(in the rows, 128 means zero)
Named moves, each a turn or a mirror, and the order they were made in; the first pair answered
dib:
[137 126 129 157 178 112 156 122  93 125 152 154  93 148 168 122  76 164
 121 139 118  88 152 105 172 125 147 128 119 103 110 131 145 134 124] => [143 102 144 167 158 166 127 168 133 119 121 122 113  98  95 152 137 159
 123 117 130 140 131  78 122 170 124  98 142 144  67 101 138 118 131]
[109 129 168 152 144 181  92 118 160 153  95 104 177 113  63 128 184 153
 111 126 157 157 115 100 113 123 109 116 138 159  54  92 106 126 147] => [106 158 142 142 173 109 133  55 109 167 136 152 151 178 165  93 104 162
 110 152 137  84 147 133 182  62 137 155 109 104 107 132 116 147 141]
[140 120 129 138 107  80 171 124 131 116 150 131 101 164 148 121  99  93
 130 133 114 112 128 174 120 114 147 165 118 124 155 164 148 121 107] => [147 101 145 146  93 123 145 164 163 107 128 105 121 122  89 139 145  87
 132 113 124 155 110 156  78 150 129 144 134 154 121 135 138 104 113]
keku:
[134 143 125 117 126 148 104 118 133 152 139 155 162 118 139 109 113 177
 132 148 149 140 126  94 125 150 121 122 131 118 131 121 115 135 137] => [154 138 121 137 124 109 141 126 150 130 163 160 151 134 153 111 100 141
 130 148 118 103 138 117 133 101 123 157 141 132 111 145 118 128 121]
[107  97 134 122  86 146 109 175 134 134 152  97 176 106  67 121 192 174
 131 111 119 201 117  82 100 152 145 123 148  90 129  84 121 103 163] => [141  85 127 154  79  84 168 186 158  96 190 103 156 133  93 123 169 118
 125 113  69 140 140 115 119  76 147 179 162 108 101 122 123  91 140]
[137 143 142 132 136 142 142  95 137 131 135 135 138 132 123 134 127 127
 105 148 119 108 154 134 150  83 143 151 130 135  82 119 115 129 137] => [119 147 143 115 137 172 115  87 129 149 119 132 149 121 113 133 136 154
 107 146 140 136 142 117 142 115 144 125 125 130 100 100 116 134 151]
[144 125 106 140 106 118 128 157 124 116 106 124 101 120 146 120 110  98
 146 143 125 129 136 135 132  81 134 140 125 143 157 135 155 130 120] => [127 127 110 121 109 145 102 152 116 135  88 123 109 108 136 122 118 127
 148 144 143 157 126 119 123 118 130 118 123 132 170 116 157 135 129]
zeful:
[ 89 165  93 122 142 121  67  61 145 151 138  67 166 139  81 140  93 161
 118 118 145 154 190 113 122 135  83 144  81 187  96 130 147 101 209] => [115 133  91 123  89 102  83 117 176 118 146  56 144 115  69 167  99 121
 150 101 120 155 177 124  82 168  67 145 101 206 118 151 165  73 174]
[126 138 119 123 164  86 116 119 116 124 173 156 127 142 113 118 108 118
 126 145 114  99 132 160 143 117 123 148 133 141 152 147 136 102 137] => [128 136 117 123 158  85 120 125 118 122 176 154 126 141 112 122 109 109
 132 142 108 101 134 160 138 124 121 152 136 141 154 147 137  99 134]
[100 170 149 156 161 120  90  91 125 187 117 135 147 170 139 106 151 206
  44 129 173 125 128 103 157 106 113 129 105 115 130  96 115 162 128] => [146 106 151 156  60  80 120 198 176 127 133 118  97 122 118 158 166 133
 110  99 124 134 104 126  75 171  80 136 145 146 173 132 145 113  67]
[131 104 109 108  97 124 121 152 118  88 108 135 115 115 146 155 112 128
 175 100 103 150 100 157 117 183 125  87 154 114 186 134 137 138  93] => [105 139 111 109 161 149 101  85  84 130  98 150 144 142 160 123 103 174
 133 121 131 144 115 144 169 140 150  87 129  92 162 109 115 167 134]
sal:
[124 148 118 100 130 146 100 107 113 134 108 133 111 125 135 123 129 143
 132 100 157 131 110 124 120 170 145 116 128 114 159 109 128 134 145] => [123 157 120 118 152 127 124  87 110 130 122 138 116 150 146 109 121 137
 112 111 146  96 127 134 152 115 153 141 124 115 125 117 122 140 148]
[136  92 132 134  89 173 167 158 175 149 126 128 114  93 117 169 136 131
 169  73 106 113 100 141  26 173  95 152 173 129 123 137 146 118  95] => [100 129 136 126 148 224 130  99 147 198 100 131 155 107 105 142 147 191
 129  88 155 136 105 112  64 160 110 130 154 111  91  92 127 149 145]
[139 108 138 119  99 140 126 145 136 129 126 125 112 116 122 147 134 130
 151 113 135 158 127 139  91 159 110 110 130 129 150 129 149 108 111] => [116 138 139 123 148 168 110 105 121 157 117 129 136 132 122 130 137 165
 113 125 156 160 133 125 123 130 124 108 117 118 120 107 133 128 143]
[228 126 128 117 133  92 128 152 147 131 129 115 111 125 103 145 128 125
 182 144 115  71 171 153 176 105 162 125  92 150  82 133 133 119 143] => [225 115 130 101 104 110 106 175 145 134 116 109 107 101  85 158 139 139
 202 132 129 104 153 144 147 165 155 101  95 147 115 126 137 109 140]
Now pairs of rows:
Each pair is 2 to 3 moves apart.
[113 139 146 101 141 118  96 123 110 120 126 147 170  87 111 120 141 155
 157 109 165 135 131  68 118 163  85 103 148 137 108 100 125 117 119] => [131 132 133 100 121  59 137 132 105  97 158 164 142 104 157 115 108 119
 177 110 130  94 143  97 129 138  85 134 148 129 142 138 141 111  92]
dib keku zeful
[137  99 139 124  88 131 143 160 157 113  99 133  95 145 130 141 138 118
 166 143 140 117 109 107 106 121 116 157 154 106 163 147 125  96  91] => [122 104 141 108  89 146 128 150 142 130  91 132 101 143 132 138 138 140
 166 148 155 134 104  99 109 141 121 139 145  91 180 133 124 100 101]
dib keku
[121 123 105 194  82 132 187 157 110  87 186 100 133 143  72 124 154  59
 123 134 139 122 123 197  90 101  79 193 201 119  63 120 114  97 100] => [ 94 151 106 193 132 169 162 108  88 125 167  99 166 160  67 100 161 100
  85 149 171 133 131 176 123  73  92 180 185 110  31  90  97 124 133]
zeful dib
[ 97 125 144 162 136 124 149  57  91 139 130  95 131 134 149 102 104 133
  97 132  84 122 181 120 103  60  97 147 138 160 101 133 111 167 163] => [100 113 133 131  98  98 149  70  71 140 136 115 105 129 185 110  77 139
 139 129  78 125 172 126  89 111  96 135 136 131 181 149 133 160 141]
zeful sal dib
[117 144 128 112 132 124 136  99  83 124 147 136 125 134 160 117 105 140
 132 150 127 125 110 111 132 146 124 122 132  98 184 136 153 146 134] => [123 149 130 123 146 119 146  89  85 118 153 138 126 145 162 111 105 134
 121 155 116 111 122 114 144 116 128 136 130 100 161 142 148 147 139]
zeful sal sal
[117 153 122 148 161 112 148  90 115 142 141 141 118 163 150 117  97 126
 103 149 115 119 149 115 168  84 143 144 119 109 104 131 133 144 128] => [142 111 131 145  97 108 159 165 155 101 139 120  99 120 118 151 123  81
 138 121  91 138 127 116 109 133 119 140 146 136 115 147 143 110  93]
zeful dib
[162 132 130 181 137 123 165 160 177  85 159 133 123 116  93 127 156  62
 126  88 100 116 130 138 110 107 133 183 148 161 110 173 126  80 107] => [114 170 137 165 191 200 105 103 142 148 116 128 170 117  71 105 180 139
  92  98 162 161 119  93 133 127 143 140 124 140  94 114 104 111 158]
sal sal
[170 113 118 146 131  99 159 118 147 118 142 119 125 146 140 155 129  98
 127 125 110  83 156 133 133  75 125 126 150 127 108 151 167 120 102] => [140 134 109 115 143 111 132  77 102 151 132 138 123 157 173 137 106 141
 134 137 138  98 152 122 149 110 135 105 126  89 163 141 170 136 116]
sal dib zeful
[123 138 131 116 129 145 131  89 116 134 110 139 148 142 127 102 122 149
 108 134 147 135 156 128 156 108 140 151 116 100 102 113 108 139 159] => [144 123 135 134 111 122 155 117 146 103 128 132 134 142 117 113 131 113
 111 130 122 116 155 141 141  88 131 172 131 124  81 132 109 123 139]
dib sal
[157 110 147 160  72 116 128 172 180 101 146 107 121 141 108 155 119  84
 151 127 101 179  99 142 124 135 140 131 132 106 143 129 179  96 159] => [145 132 134 144  87  95 132 135 145 115 154 130 114 171 157 137  81 103
 153 142 106 159 109 152 158 121 154 140 112  74 178 138 184 115 164]
keku dib
[118 128 107 149 149  87 164 121 165 169 139 129 125 132 157 140 145 129
 135 127  75 115 124 138 116  47 119 163 135 131  76  91  95 122 140] => [114 132 110 144 155  92 158 107 159 176 137 132 126 135 161 133 144 141
 131 129  82 115 125 131 123  43 120 157 133 127  76  86  91 129 146]
keku sal
[145 131 109 119 140  92 137  95 106 130 151 148 116 151 167 105  90 128
 114 132 128 100 139 132 170 100 134 152 114  99 153 145 140 142 121] => [136 110 127 108 112 155  89 136 128 136 114 120 129  96  97 134 141 141
 126 113 152 170 105  99 113 187 114 101 130 117 152 112 137 131 126]
keku dib zeful
[140 149 135 138 129 119 150 124  70 104 110 152 129 117 155  87  96 133
 163 112 147  97 153 152 157 159 137 148 102 116 167 136 141 113 108] => [155 129 151 159 111 152 137 167 113  89  95 125 144  82  99 113 140 112
 161  94 147 126 137 138 119 172 120 136 125 156 118 120 134  98 104]
dib sal zeful
[130 128 145 136 124 124 151 158 129 121 129 113 125 132 134 120 142  89
 127 125 111 143 135 136 127  99 113 135 133 111 112 134 126 150  93] => [125 133 139 125 119 121 154 155 122 124 128 118 118 135 149 116 129  91
 131 127 109 139 135 137 131 106 117 135 132  98 130 142 126 152  88]
sal keku dib
[122  83 143 103 110 142 129 172 157 113 102  99 124  97  79 145 142 149
 114 106 133 183 130 129  76 186 106 117 146 123 137 141 132 115  76] => [108  97 143  99 129 165 114 152 147 131  90  99 139 105  71 138 148 175
  94 109 147 191 133 116  88 179 110 109 135 119 124 121 120 126  99]
keku sal
[ 64  70 116 165 125 148  91 162 113 129 137  87 139  85 112 127 141  96
 106 123 153 198 150  48  87 123 139  80 175 158 110 110  95 123 154] => [ 85  61 113 172 107 113 121 186 130 106 154  91 123  85 119 134 134  61
 116 118 122 173 156  67  83 105 135 104 185 173 107 134 104 114 134]
keku sal keku
[110 128 126  99 136 119 109 100  99 141 116 133 125 128 147 125 124 172
 113 141 150 149 119 112 145 138 130 108 113 115 147 111 125 136 155] => [127 127 130 126 149  98 138  96 113 123 135 131 124 143 151 123 119 148
  94 144 131 114 135 128 159  86 135 136 117 127 109 125 119 133 151]
dib sal
[127 116 162 135  73 182  65 169 142  85  75 100 104  88  68 151 161 143
 123 110 142 173  75  94  97 198 139  59 184 129 151 128 131 153 126] => [105 174 160 160 171 169  87  68 106 119  91 125 131 159 115  93 125 177
  57 153 153 108 121  99 197  65 175 100 151 109  87 123 104 194 166]
sal dib
[120 149 133 117 159 140 127  75 123 147 122 126 173 158 139  89 128 171
  89 161 146 127 136 123 161  91 121 130 120 120 110 113 106 163 165] => [155 120 135 145 128 102 168 122 165 103 144 116 152 154 129 108 129 108
  99 150 102  98 141 147 141  58 110 164 143 157  78 144 113 138 131]
dib sal
[116 100 110 168  77 140 154 131 182 162 175 135 135 103 108 136 110 141
 134 132  94 133 140 151  76 170 117 110 172 151 185 127 105 166 100] => [ 91 125 105 156 108 149 141  85 151 188 173 150 144 123 133 117  90 175
 116 148 115 132 146 143 107 162 134 102 151 121 199 114  99 188 124]
dib keku zeful
[120 138 130  87 140 124 107  82 122 157 117 158  81 182 150 104 125 129
 102 112  99 102 122 132 176 105 133 189 133 178 126 177 137 121 177] => [107 137 136  68 131 169  66  96 123 172  86 146  91 153 124 117 144 154
 107 104 124 152 102 104 145 170 125 149 135 177 143 150 132 120 190]
keku zeful sal
[148  42 145 140 153 145 124 129 181 152  97 146 134 131 105 186 125 141
 136 100 125 198  84 145 113 130 147 126 163 103 140 128 151  93 130] => [144  47 146 142 164 155 117 120 178 163  94 150 143 133 102 188 129 148
 127 105 133 199  86 142 118 129 146 120 160 103 130 124 151  99 136]
keku sal
[142 127 126 150 136 104 166 144 147 104 158 129 108 136 137 145 126 100
 119 117 108  94 132 128 129  78 108 153 139 144 105 148 123 123 111] => [118 128 133 125 134 169 109 150 138 128 120 110 131 100  94 152 160 145
 125 106 149 153 101  95 100 150 105 101 139 141 117 108 118 124 132]
dib keku
[143 142 125 137 165 147 121 116 116 150 110 120 150 139 115 168 177 131
  93 135 113 151 141 111 124  97 124 142 154 118  94 126 122 142 178] => [136 150 110 114 160 119 133  96  87 161 129 144 132 159 166 157 141 143
 115 139 104 133 145 123 139 104 133 147 142  84 151 143 134 150 166]
sal keku dib
[152 101 114 132 109 112 152 144 127 100 138 110 109  99 164 146 123  87
 154 122 114 121 119 147 111 140 127 130 145 145 134 154 137 111 119] => [125 130 107 117 146 121 134  91  90 134 136 128 117 124 193 120 104 128
 141 139 136 116 125 143 150 131 145 122 125 108 160 146 129 137 140]
sal dib sal
[128 113 128 156  77 106 146 118 111 114 108 104 125 123 161 131 106  92
 134 151 146 103 123 134  91  95 142 143 118 101 151 123 112 113 129] => [123 111 130 150  73 121 132 127 107 119  97 102 127 111 153 139 111 103
 146 145 152 119 109 128  75 123 138 129 117 100 162 116 116 111 131]
zeful keku zeful
[155 110 137 161 113  97 185 137 144 113 156 151 122 139 114 147 126  98
 133 120  82  96 139 139 128  54  98 179 143 141 101 148 138 129  99] => [109 149 134 134 169 143 141  68  93 171 128 162 149 155 129 117 117 177
 107 143 131 121 140 112 170  65 115 144 109 102 117 109 125 166 144]
zeful sal zeful
[123 132 138  95 116 141  95 126 119 128 113 145 126 122 129 135 144 129
 142 131 148 142 126 114 109 159 132 108 119 131 157 112 132 131 144] => [145 121 138 113  99 108 133 148 137 102 135 140 112 127 134 146 140  87
 147 130 116 118 135 136 106 124 127 140 129 145 138 138 135 117 123]
sal keku zeful
[117 114 127  89 112 144 117 139 116 136 112 138 131 101 116 133 129 127
 155 117 130 161 130 107 115 178 138 112 139 116 208 131 127 118 132] => [107 139 121  96 151 139 123  91  97 154 118 152 143 138 146 105 107 145
 126 136 134 133 145 114 161 129 156 130 123 103 191 127 115 137 151]
dib sal
[160 112  84 119  77  68  83 124 140 142 111 140  63 102 131 147 154 119
 192 114  84 131 155 120 102 147 113 122 139 138 153 130 169  86 117] => [143 152  83 129 150  74  84  55 112 168 115 154  88 146 154 109 135 150
 148 140 104 103 181 122 164  69 138 137 114 123 111 118 149 116 150]
zeful keku
[121 108 139 108 106 170  94 162 154 119 102  73 154 139 103 190 151 146
 123 113 166  94 131  99  93 175 127 121 159 126  94 115 121 108 140] => [104 133 123  83 126 141  99 109  99 143 119 108 142 182 171 161  92 174
 126 137 171  64 145 112 138 158 151 130 133  78 149 128 126 131 149]
dib keku
[134 112 140 165 126 127 134 156 154 112 131 103 128 117  99 135 141  96
 114 106 113 117 138 135 112  98 105 158 140 148  87 130 130 117 112] => [131 103 142 158 115 133 125 166 159 114 125 102 126 106  90 138 148 101
 124 103 119 130 131 129 101 122 104 144 141 145 103 125 133 112 111]
sal keku
[100 160 176 138 132 116 140 108 121 132 116  84 152 120  80 124 137 158
 116 116 136 130 117 134 195 111 151 161 132 100  82  76 120 176 193] => [121 137 160 121  76  57 171 143 114 109 140 105 107 122 129 133  96 125
 170 109 101 107 114 165 180 138 147 176 138  86 163 119 151 158 148]
sal sal dib
